-13.1   15.5   31.9   18.7   46.3
-12.1   32.2  -16.2    1.0  -33.3
: 1.0

 -8.1  -55.0    4.5   -4.5    9.3  -13.3  -14.6
 -5.3    0.9  -53.9    2.1   -6.7    4.7    0.1
: 4.7

  9.1    0.7   12.2    8.1   -7.2   46.6
  6.8   50.2   11.0   10.3  -28.1  -45.0
: -28.1

 -3.3   43.9  -19.4   37.0
 19.0  -50.3    6.4  -41.2
: 6.4

 -8.3    1.5   -4.0   -2.0   -4.3   -3.4
-60.6   23.7  -10.6   -0.1    2.0    7.5
: 2.0

 56.3   29.1  -34.1    2.0   36.0
-47.7  -18.3   27.6   -2.4  -34.3
: -2.4
---
 0.012   0.019   0.176   0.108   0.176  -0.032
 0.024  -0.155  -0.067  -0.126  -0.067   0.176
==> 0.019

 212.16    49.55    17.49  -116.18
 161.58    64.80    31.48   -46.20
  18.76   -37.89    14.98    67.19
==> 64.80

   1.23   -59.89    38.63    73.82  -211.81  -116.25    25.63
 -16.79    50.59   -19.78   -97.27   190.19   112.11   -55.97
==> -59.89

 0.683  -1.626   0.398  -0.645  -0.005  -0.163  -0.954
 1.657  -0.348   0.818  -0.963   0.165  -0.965   0.254
==> -1.626

 0.16   0.18  -0.06   0.01
-0.03   0.04   0.06   0.06
-0.17  -0.04   0.00   0.09
==> 0.04

 0.5  -0.2   0.2   0.4   0.1  -1.0
 1.3  -1.5   0.1  -1.3  -2.1   1.8
==> -0.2
---
array([198,   0, 211,  43,  39, 155,  94]) Answer: 211, 198

array([8415, 3581, 6817, 1561]) Answer: 8415, 6817

array([215, 158,  27, 141,  29]) Answer: 215, 158

array([[4, 0, 3, 2, 3, 7],
       [1, 0, 5, 4, 3, 1]]) Answer: 7, 5

array([ 562, -309, -884,  647]) Answer: 647, 562

array([83, 74, 51, 17, 26, 57]) Answer: 83, 74

array([[ -8, -14,  14,   0,   1,  32],
       [ 18,  -3, -10, -18,   4,  -3],
       [ 19,   7,  43,  44,  22, -40]]) Answer: 44, 43
---
[[9 5 7 7]
 [3 2 4 2]] Out: 5

[[ 21   6 -21  34 -13  -9]
 [-26  48 -42  30  22  -1]] Out: 34

[[ 84  91   4 175 168 146]
 [219 119  36  68 167 115]] Out: 175

[[ 61  37 156  43  97  17]
 [ 90 142 237  46 122 110]] Out: 43

[[1 0 3 4 2 8 5]
 [2 2 4 4 7 2 4]] Out: 2

[[716 587 651 744 564]
 [672  45 889 985 526]] Out: 651
---
[51.9, -9.2, -41.0, 48.8, 26.5] result: 51.9
[-2.4, -17.8, -23.4, -47.2, 6.9] result: -2.4
[-50.8, 13.0, -16.4, -28.4, 39.0] result: -50.8
[0.4, -23.8, 10.4, -7.7, -47.6] result: 0.4
[-29.4, 56.0, -7.5, -8.2, 13.6] result: -29.4
[-38.1, -6.2, 39.0, -50.5, 9.3] result: -38.1
[-59.8, 32.3, -40.5, -27.9, 59.5] result: -59.8
[1.8, -60.7, -17.1, -2.1, 0.1] result: 1.8
---
-19.3   30.3   -2.4  -14.4  -59.9
  3.0   29.5  -15.1   17.8   -8.1
-22.1    3.7  -47.3   15.3  -36.6
==> -15.1

 11.8   37.1  -28.5  -35.7  -52.1
-23.9  -39.4    2.8  -36.5  -20.8
==> 2.8

 -4.5    3.7   48.8   55.7    4.0
-33.8   21.3   36.2    3.8   -9.9
==> 36.2

 -4.0    3.7    4.9   -9.7    3.8
 -3.4   43.9  -11.8   52.8  -19.8
==> -11.8

 31.5  -63.7   22.1  -37.0   30.9
  5.7    2.4  -14.5   -4.3  -12.7
==> -14.5

 19.5   24.3   32.6   -3.4   35.4
-16.6  -32.9  -22.0    2.6    1.4
 40.6   16.7   30.7    6.3   53.9
==> -22.0

 12.0   20.1  -11.9   14.8   32.9
 58.2  -63.6  -21.7  -50.9  -35.8
==> -21.7
---
[[-325 -154 -405  655 -545 -528 -623]
 [-283 -416 -614  292 -402 -412 -233]
 [-429 -674 -385  834 -479 -373 -807]] → -674

[[79 71 72 23  7]
 [17 35 26 57 85]
 [65 59 62 59 54]] → 59

[[24 52 63 46 45 53]
 [78  6 43 33 46 56]
 [54  9 34 15 40 53]] → 9

[[ 438  609  866  988]
 [ 602  -97 -401 -990]
 [ 384  609  613  592]] → 609

[[234 122 138 113 204 224]
 [125 144  35  98 124 204]
 [254 136 127 210 198 135]] → 136

[[ 196 -766 -329   -1  979]
 [ 354 -947 -304  179  691]
 [ 890  -25  541  997 -783]] → -25
---
[[ 28.4  11.1   2.3   5.2   8.6  13.9]
 [ 49.5  -0.3   5.1 -14.9  31.0  31.5]
 [ 28.4  55.7   5.1   5.2  45.9 -26.0]] ans = 5.2

[[ 54.1   9.6  44.7  -6.7  -5.0]
 [ 36.9  24.4  28.1  13.2 -17.5]
 [  4.4   6.2   5.0  31.9  -9.0]] ans = 44.7

[[  0.3  14.5   8.7  14.3   3.8   3.4  -0.6]
 [-18.7 -11.0  -4.3 -23.5  15.7  14.6  -1.3]
 [-40.2  15.3 -51.5   8.8   5.7  32.6 -41.9]] ans = 3.8

[[  2.1 -23.1 -15.2 -31.0  62.7]
 [ 15.4   7.8 -14.6 -31.0  49.2]
 [ 20.9   4.0 -10.7 -26.1  50.8]] ans = -15.2

[[ -3.7  47.9 -46.8  -9.9 -20.8]
 [-51.2  19.8  21.7  11.2 -41.2]
 [-36.6 -37.0 -14.1  39.3  37.3]] ans = -46.8

[[-10.6   6.0  -3.8 -61.3 -24.4 -28.0]
 [-55.0   8.0  -6.6 -32.7 -26.5 -12.9]
 [  2.8  40.8 -49.6  10.9  12.5 -27.8]] ans = -61.3
